boreb: [  2  -5 -24  32  22 -17  41  31 -52 -29 -63  -3 -53 -27  47 -38 -34 -69
  50 -35 -27 -36 -33  -8  -1  11 -38  37  80 -33   9  31  35 -60  56  49
  74 108]
gusig: [  3  -4  -9   2  -3  -4  -2   1  11  -7  -1  -4   1 -16   3   0   0   1
  -1   7  -3   0  -8  -1   0   1   1   0   1   0  -1   0 -12   2  -5  -1
   1   8]
Fori: [ 80  49 -38  11 -27  74 -60   9  35 -33 -36  -1 -29 -35  41  32 -33  -8
  56  47 -17 -34  31 -53 -52  50 -24   2 -38  37  -3  31 108 -63  22  -5
 -69 -28]
bivis: [-55  -7 -13   5 -12  35  -6   5 -39 -23 -57  47  -4 -29   7 -13 -25   0
  43 -58 -29 -48  35  58  18 -20 -28  30   0  -7  12  -4   7  21  -3 -18
  12  16]
bosin: [ 38  24  42   7  11  -3  29   0 -76  26 -10 -16  24  95  76   4  11  27
 -19  86  12   0 -35   0  18 -11   8  -2  35   1 -91   4 -49  -7 -66 -15
  21  18]
succ: [42]
[7]
asked: [ 38  24  42   7  11  -3  29   0 -76  26 -10 -16  24  95  76   4  11  27
 -19  86  12   0 -35   0  18 -11   8  -2  35   1 -91   4 -49  -7 -66 -15
  21  18]
bosin
asked: [30  0 -7]
bivis
order: [ 37  80 -33   9  31  35 -60  56  49  74 108   2  -5 -24  32  22 -17  41
  31 -52 -29 -63  -3 -53 -27  47 -38 -34 -69  50 -35 -27 -36 -33  -8  -1
  11 -38]
boreb

bosin: [ 42  22 -45  -7]
mukog: [-125   15  -96  -97]
tolaf: [-42  22 -45  -7]
succ: [-96]
[-97]
succ: [42]
[22]
asked: [-125   15]
mukog

Fori: [ 15   5   8 -12  29  -9 -16  -3   4  -9 -34   2 -13 -25 -12  12   5  21
 -10  -7]
bivis: [ 21 -33   5   2 -10 -12  -3   4 -13   5  -9 -12 -25  -7  -9 -16  29  12
   8  15]
Bidol: [ 16  32 -32  26 -10  51  -3   4 -34  -9   2 -16 -25 -13 -12 -27  -2 -32
 -14  -2]
order: [-10  51  -3   4 -34  -9   2 -16 -25 -13 -12 -27  -2 -32 -14  -2  16  32
 -32  26]
Bidol
asked: [ -3   4 -13   5  -9 -12 -25  -7  -9]
bivis
order: [-34 -25 -16 -13 -12 -12 -10  -9  -9  -7  -3   2   4   5   5   8  12  15
  21  29]
Fori
succ: [-27]
[-2]

bosin: [-14   8  37  41   6  17 -11  14]
tolaf: [ 18   2 -17  57   4  15  -6 -21]
Mulo: [ 17  -4 -29  41   8  14 -10 -26]
boreb: [-27  61 -13 -88   2 114 -17 -31]
gusig: [-27   3  61 -43 -18 -19  14  58]
vugu: [ 15 -12 -37  70   8  55 -25 -42]
Bidol: [ 15  -2 -24  -2  -9   5 -13 -12]
succ: [-14]
[8]
asked: [-37  70   8  55 -25]
vugu

koser: [ 67 -53 -50  65  18 -20  21  21  54  51  48 -39 -88 -17 -56  85  56 -45]
lave: [ -64    5  -25  -53  -74   92  -62   21   43 -108 -107   52   17  -25
   62  -10  -30   57]
Fori: [ 30  43   5 -41 -51 -88  29  20 -25  67  -9  61  47  35  58 -15  38 -76]
Bidol: [  34  -18  -71   75   30 -112  -75   27   27   63  -36  -49  -70   22
   54   87   48  -65]
Mulo: [ -69   15  -58  -28  -42   41   24  -46  -15 -127   -5   61    8   34
  -46   51  -34  101]
vugu: [ -45   34   63  -10   75   27   23   39   30  -17  -34  -10  -75 -112
    3   30  -71   27]
mukog: [ -89   25   12  -47  -48   -7  -12   19   -8 -107  -85   65   23  -27
   30  -19  -26  -12]
bosin: [  34  -18  -71   75   30 -112  -75   27   27   63    3  -34  -10   39
  -10  -45   23   30]
bivis: [ -73  -41  -92   84   21 -104    5  -43   60   65   47  -44    3   37
   44   92  -28   41]
succ: [-73]
[-41]
asked: [ 61  47  35  58 -15  38]
Fori
order: [ -45   23   30   34  -18  -71   75   30 -112  -75   27   27   63    3
  -34  -10   39  -10]
bosin
order: [-127  -69  -58  -46  -46  -42  -34  -28  -15   -5    8   15   24   34
   41   51   61  101]
Mulo

gusig: [-45 -39 -10   9 -24]
mukog: [ 1  2 -1  1 -1]
tolaf: [-63   8  50  83  43]
Fori: [ 62 -18 -26 -56 -10]
Mulo: [-18  62 111 -55  -2]
asked: [ 62 -18]
Fori
succ: [83]
[43]

